In the rows, 128 means zero.
The rows of Y fall into several groups, and each row is roughly a mix of its group's hidden directions.
Y, 141 rows:
[[181 133 146 149 102 116 124 109 154 126 160 144  98 129]
 [148 131 108 127 165 108 133 128 154 115 153 140  69 128]
 [152 118 165 154 111 135 110 143 160 145 134 134  77 136]
 [111 139 130 118 173 114 101 129 133  89 149 129 173 143]
 [136 142 122  95 187 106 118 111 122 120 159 105 125 144]
 [100 131 119 159 134 135  98 149 119  97 128  99 171 153]
 [131 120 157 147 145  94 129 100 176 142 166 132 112 123]
 [106 134 124 101 132 133  82  92 160 129 134 147 111 163]
 [159  83 143 141 112 167 136 128 156 157 143 124 118 149]
 [124 156  96 131 141 146 109 109 121  71 117 106 142 152]
 [129 132 110 127  89 149 140  81 118 121 143 139 176 116]
 [150 159 118 144  82 134 162 104 111 116 139 137 141  93]
 [161 126 131  87 165 127 163 136 145 138 142 129  94 106]
 [125 153 130 112 127 108 143 133 115 132 110 124  58 102]
 [133 147 112 114 185  82 127 133 107 108 129 111 142 117]
 [134 149 125  99 113 112 151 125 111 143 106 141  70  99]
 [ 78 128 130 135 152 133  85 162 126 109 115 118 143 154]
 [144 170 105 121 114 103 162 110  94 109 109 132 127  99]
 [149 152 127 115 172  89 145 138 129 118 152 116  97  99]
 [160 123 156 141  86 154 135 113 150 154 158 150 108 130]
 [142 105 141 106 193 141 112 138 157 134 147 135 136 142]
 [161 136 143 106 114 115 155 104 134 145 134 151  79  99]
 [126  76 148 139 128 159 125 135 160 159 144 137 124 161]
 [ 79 134  92 116 128 100 130 117 100 106  92 128 144 125]
 [152 150 143 152  73 128 132  88 105 126 119 143 111 125]
 [167 141 163 136 136  78 111 135 143 147 157 143 122 121]
 [ 83 107 128 118 145 148 114 135  95 144 111  98 166 143]
 [ 94 115 100 161  97 134 125 113 151 114 134 145 167 153]
 [145 145 142 159 121 133 127 134 109 101 115 104 191 134]
 [165 139 179 130 128 152 138 162 110 133 114 119 100 113]
 [106 121 121  81 172  81 125 115 115 138 127 124 116 138]
 [122 103 116 124 153 139 101 114 169 133 160 154 134 170]
 [120 117 131 122  86 139 134  98 154 159 162 166 110 135]
 [ 97 140 104 123  96 167 159 142 122 130 111 129 119  86]
 [ 89 123 128 122 184 113  98 144 123 113 131 113 154 149]
 [114 100 140 134 138 164 123 177 133 163 115  96 135 141]
 [117 142 109 131 117 107 105  82 138 103 146 159  97 157]
 [113 141  74 138 131  78 159 121 113 121 118 125 137 112]
 [122 138 138 142 119 157 117 153  92 104 105  92 171 133]
 [156 135 168 182 117 117 110 130 152 132 121 148 129 154]
 [ 95 147  87 122 121 149 109 107 147 103 138 129 168 151]
 [151 126 144 121 173 135 106 150 164 141 167 131 101 131]
 [168 138 158 109 115 109 135 122 152 148 144 152  82 116]
 [ 75  99  90 106 140 140 128 116 135 128 115 135 154 154]
 [162 109 134 146 134 142 136 100 147 171 165 129 149 154]
 [154 144  90 125 158  96 171 122 114 113 147 118 118 106]
 [104 150 107 128 136 112 145 123  82 119 126  92 171 116]
 [137 153 115 120  89 112 160 105  85 133 109 133 135  95]
 [ 92 128 106 123 136 120 127 134  80 121 108  94 169 139]
 [138 156 109 113 156  89 121 126  96 112 117 135 169 102]
 [107 154 108  97 164  99 102 124  98 109 147 118 150 116]
 [118 137 141 168 129 115  94 156 157 101 123 115  98 160]
 [108 129 145 134 147 138  60 146 129 131 123 109 138 160]
 [182 139 165 140 153 112  97 140 130 131 144 115 153 139]
 [180 114 128 133  91 142 164 108 139 148 144 140 107 120]
 [137 135 149 163  96 127 116 160 141 116  82 136  94 127]
 [155 168 101 111 131  98 160 128 114 108 130 139 104  97]
 [139 148 112 141  86 103 163 100 112 119 107 115 115  93]
 [116 143 154 137 120  85 117 110 133 139 129 133  65 134]
 [140 137 133 130  92 167 125 135 188 135 147 147 119 131]
 [103 100 141 119 122 168  84 141 145 135 123 138 153 162]
 [145 161 116 100 144 101 159 141 108 111 107 123  98  94]
 [109 131 121 132 147 120 106 153  84 112  81 110 157 117]
 [116 180 164 108 137 104 113 135 119 122  87 113 118 121]
 [149  90 152 145 127 166 126 144 154 160 165 123 116 134]
 [ 87 113 135 112 135 165  92 110 171 136 139 140 125 143]
 [120 164 115 124  82 111 148 109 122 126 132 156 108  87]
 [174 127 153 137 167 120 112 149 141 139 158 112 162 135]
 [ 99  86 145 140 118 162 120 127 115 156 113 102 155 155]
 [122 149 105 130 137 104 136 117  78  88  92 116 131 113]
 [116 129 130 171 100 141  90 164 144 100 127 113 145 148]
 [136 106 149 130 164 114 105 125 170 132 155 133  96 161]
 [109 129 102 146 128 102 139  93 135 110 147  98 180 121]
 [130 149 101 162 137  91 157 112 107 105 143  96 144 111]
 [155 124 144 136  87 129 164 102 111 151 127 126 167 104]
 [173 132 133 116 101  92 149  97 119 143 142 146  97 114]
 [116 106 135  96 118 175 137 118 149 165 145 140  93 132]
 [139 118 122 121 142  67 131 159 107 133 116 108  95 148]
 [117 177 104 109 170 114 130 118 136  88 129 136 115 116]
 [ 70 112 121  84 153 121 105 127 123 141 117 136 151 128]
 [124 150 135 124  98  95 148 101 104 147 117 132  78 108]
 [174 151 143 138 136 121 148 116 147 112 169 112  90 127]
 [149 105 132 120 124 120 109 115 181 132 168 148 101 150]
 [ 73 111 100 136 120 146 108 127 113 111  90 129 147 150]
 [134 160 121 141 180 100 130 142 108  94 148 118 151 119]
 [133 117 128 112 191 135 140 172 126 142 148 107 138 130]
 [170 119 148 124 178 112 128 165 150 130 142 143 111 124]
 [121 117 135 115 107 126 161 144  98 164  77 126 107 112]
 [180 108 125 146 124 132 178 122 128 150 155 124 134 107]
 [111 121 131 123 181 120  86 164 144 111 139 115 135 150]
 [ 95 120  91 150 102 140 159 111 138  98 122 142  93 130]
 [127  76 132 136 135 157 143 109 137 149 143 122 168 159]
 [193 149 147 133 146 137 129 127 141 123 165 133 107 115]
 [122 104 132 109 150 145 123  92 173 143 160 140 101 148]
 [103 110 137 143  96 155 119 118 108 136 131 108 188 136]
 [105 127 146 112  93 111 151 118 111 155 117 127  73 111]
 [124 130 140  91  95 147 119 104 159 160 146 157  99 137]
 [102 144 115 119 113 109 148  76  81 132 117 117 146 124]
 [ 70 141  82 101 138 107 125 108 127 112 122 131 133 133]
 [163 106  95 116 128 133 156 110 146 140 156 148  85 119]
 [146 143 108 108 157  88 146  91 140 118 162 151 116 118]
 [117 109  86 131 159 130 111 107 153 133 168 135 123 165]
 [165 157 118 128  80 116 150  97 119 125 130 138  99 107]
 [147 140 125 107 116 101 166 129 123 142 111 143  80  91]
 [114 136 129 170 127 142 101 152 108 119 126  95 179 130]
 [ 98 103 169 132 119 150 112 166 134 146 120 123  88 120]
 [134 148 100 120 119 104 171 125  80 124  94 111 122 118]
 [ 69 123  95 105 163 128 103 128 130 123 127 115 140 148]
 [141 142 120 104 149  74 123 128 156 134 147 170 123 110]
 [ 98 125  83 126 140 128 106 155 129  85 105 130 155 143]
 [106 164 101 120 155  93 132 136 106  89 116 110 108 115]
 [128 147 127 110 171 149  88 151 136 100 119 116 143 164]
 [ 93 141 101 137 113 132 124 128  94 104 112 104 179 131]
 [ 97  86 134 100 114 133 132  98 123 176 122 123 115 147]
 [122 116 146 163  87 123 144 145  90 156 104 102 115 130]
 [185 130 122 129 134 116 161 102 147 138 157 143 100 117]
 [168 155 145 123 127 126 129 109 130 138 175 143  86 107]
 [146 101 171 143 103 153 115 127 150 156 140 131  98 156]
 [ 90 153  91 109 126 110 128 131  86 116  98 122 153 128]
 [106 110 131  92  94 155 129  90 123 168 131 142 131 109]
 [127 103 131 137  86 125 159  93 109 146 107 142 169 130]
 [163 114 142 143 110 139 130  84 144 155 164 155 119 144]
 [ 94 120 126 114 153 163 124 174 127 133  82 117 139 128]
 [122  92 147 157 104 182 138 147 139 145 128 108 119 142]
 [124 159 102 153 136 146 111 144 110  95 118 113 178 113]
 [166  99 146 110 159 158 140 143 158 142 159 121 149 127]
 [130 107 124  66 139 118 139 102 145 154 126 163 117 139]
 [126 145  88 141 120 101 165 103  90 111 137 109 140 105]
 [170  96 143 118 139 162 131 148 167 155 135 139 143 142]
 [149 163 114 153 127 105 138 131 136 102 146 112  72 134]
 [136  87 135 135 121 135 118 124 175 140 178 150 137 142]
 [177 124 165 143 108 147 129 129 146 158 164 143 120 122]
 [145 119 143  99 120 148 125 125 142 145 123 164  65 120]
 [ 96 120 163 115 108 134  91 128 145 148 115 162  92 140]
 [131 115 121 158  88 149 167 158 113 136 112 131 161 107]
 [101 174 113 136 134  97 112 129 143  79 117 148 128 121]
 [127 152 101 120  99 118 147 114  75 116 105 115 157 110]
 [ 89 126 166 115 117 153  88 157 121 133  98 130 140 143]
 [ 85 128 102 136 132 133 101 134 115 113 115 115 181 154]
 [104 119 187 134 117 151  95 154 130 135 110 123 152 137]
 [ 96 102 118  82 169 108 113 129 143 151 126 141 121 148]]

One row of each group comes first, with its name. Which group is each row after those in?
[ 90 151 147 127 108 118  96 143 103 135  83 152 133 144] : U
[ 92 127 129 142 132  95 105 122  95 113 121 115 180 145] : Q
[135 119 108  95 112 141 163  98 139 152 149 173 134 109] : X

[127 131 158 112 165 160 104 178 121 105 123 114 114 132] : U
[133  89 164 127 171 107 106 135 135 154 158 129 131 147] : Q
[142 131  89  99 158 101 134 103 156 107 151 160 118 127] : U
[114 149 115 100 129 124 130 119 101  98  82 119  83 120] : X
[ 87  99 129 137  86 172 121 125 141 154 125 136 134 148] : X
[116  91 112 113  90 122 150  89 116 150 123 137 164 138] : Q
[160 141 146 118 184  98 114 151 115 119 126 112 105 116] : X
[164 130 123 127  79 136 143  81 134 138 154 137 108 121] : Q
[118 127 138 122 159 107  94 155 102 123  86 102 158 137] : X
[110 106 141 134 139 149  84 175 127 127 115 114 166 141] : Q
[161 115 183 120 130 155 110 138 169 135 131 143 118 134] : U
